(in the rows, 128 means zero)
Rotation paths and how fast each direction turns (degrees a step):
Each turn is a multiple of 5 degrees from 10 to 175, or 0.
Each row of a path follows its step; steps can be skipped.
Rotation 1:
step 2: [130 126 130 125 120 124 125 132 135 130 123 127 125 131 135 125 118 128
 125 125 121 131 117 131 139 123 123 125 133 129 131 136 127 121 128 131
 139 132 128 135 125 119 129 130 128 120 141 128]
step 4: [124 123 128 133 129 126 132 126 136 126 122 120 129 129 126 127 125 130
 134 125 118 141 126 124 125 126 128 125 128 115 131 129 128 120 125 130
 137 141 119 128 122 124 127 132 128 115 130 126]
step 5: [121 120 135 121 128 133 125 125 122 141 126 134 130 125 134 135 130 128
 122 127 117 120 126 134 139 133 136 133 127 129 123 131 134 127 128 130
 129 121 134 125 125 129 126 131 120 129 126 137]
step 10: [131 122 130 132 129 131 114 124 129 134 136 130 132 124 129 124 125 127
 134 133 117 130 127 135 135 114 126 127 134 126 128 131 132 121 125 136
 128 127 115 131 128 132 128 128 129 132 127 134]
step 18: [130 124 132 118 126 133 134 131 125 138 134 128 136 137 131 123 126 133
 134 129 119 136 124 123 122 121 123 130 136 123 114 132 121 126 128 133
 130 125 131 132 125 128 126 124 120 125 127 134]
step 24: [127 116 130 132 127 130 126 118 120 134 131 130 130 122 125 129 135 137
 135 131 129 129 134 125 133 135 137 123 129 117 120 129 129 120 135 133
 124 126 132 120 127 121 130 132 122 130 124 136]
step 25: [129 126 129 130 128 124 128 128 132 131 125 121 127 134 135 129 126 123
 125 126 115 134 123 129 134 123 125 132 125 122 134 129 128 128 123 137
 141 138 119 135 125 127 121 135 127 125 141 132]
Directions:
[127 128 127 126 127 130 131 129 125 127 127 126 132 126 127 127 126 128
 127 130 128 128 131 129 129 130 125 127 128 128 130 128 130 126 127 128
 127 124 128 128 128 126 127 130 126 128 129 128]	170
[129 125 128 126 128 129 124 126 126 129 131 128 127 126 125 128 128 126
 127 127 129 127 129 129 131 129 131 129 128 129 130 130 130 128 128 127
 127 126 127 127 127 127 130 128 130 130 125 127]	155
[129 127 127 129 126 124 127 128 125 124 130 129 126 130 128 130 127 127
 128 129 129 127 128 128 128 130 125 129 126 127 128 129 128 128 130 131
 127 129 128 130 129 126 129 129 128 129 131 129]	80
Rotation 2:
step 0: [127 132 136 128 133 127 141 121 130 128 129 125 118 127 128 120 133 122
 125 127 120 127 131 134 123 125 134 131 127 120 128 132 127 124 132 121
 123 141 130 112 133 128 133 138 129 126 121 128]
step 3: [121 124 135 130 134 112 137 124 134 132 132 125 140 125 128 137 128 122
 125 128 129 127 130 122 119 122 122 122 134 115 133 128 122 134 132 132
 119 127 132 131 131 127 121 127 132 125 126 131]
step 11: [128 133 132 114 135 132 130 118 132 127 136 131 120 129 129 127 129 121
 123 118 132 127 133 131 135 131 128 134 124 118 137 126 137 127 123 125
 137 132 124 121 127 124 134 132 125 123 137 126]
step 14: [128 126 128 128 126 116 128 127 130 129 131 134 132 116 134 131 127 115
 119 129 127 126 130 126 116 134 122 134 128 124 133 129 132 138 127 133
 133 128 126 131 126 133 132 118 139 129 128 113]
step 17: [127 138 125 121 122 123 129 119 119 131 121 131 122 139 122 119 122 131
 122 124 130 123 123 131 126 130 117 133 134 123 126 128 130 129 132 130
 132 137 121 129 130 131 133 125 142 130 130 136]
step 23: [120 123 129 123 127 129 128 125 117 134 130 128 122 133 129 128 123 136
 123 129 128 123 145 131 120 121 130 130 131 135 131 125 123 114 134 124
 130 133 121 121 129 124 124 130 124 133 139 128]
step 25: [125 123 140 140 130 125 119 126 133 123 130 128 133 125 132 129 136 117
 130 137 125 127 126 131 117 134 127 123 130 125 127 129 130 117 131 132
 132 133 124 122 123 138 128 134 137 122 124 122]
Directions:
[130 126 129 130 128 128 127 128 127 125 127 127 128 127 130 132 129 126
 127 126 130 131 130 129 126 127 126 128 126 130 126 132 128 130 128 126
 128 129 129 128 128 129 127 129 129 130 127 127]	70
[128 129 124 128 128 130 129 125 126 128 125 126 127 126 128 126 128 128
 128 126 130 127 128 130 128 128 128 131 124 125 126 129 126 126 129 127
 130 129 127 128 130 127 128 131 126 128 128 129]	65
[129 127 127 131 128 127 129 128 130 125 128 129 127 128 126 127 130 126
 129 129 126 129 128 131 132 128 130 128 127 127 129 131 132 128 131 128
 128 128 126 127 128 126 127 127 129 127 127 125]	70
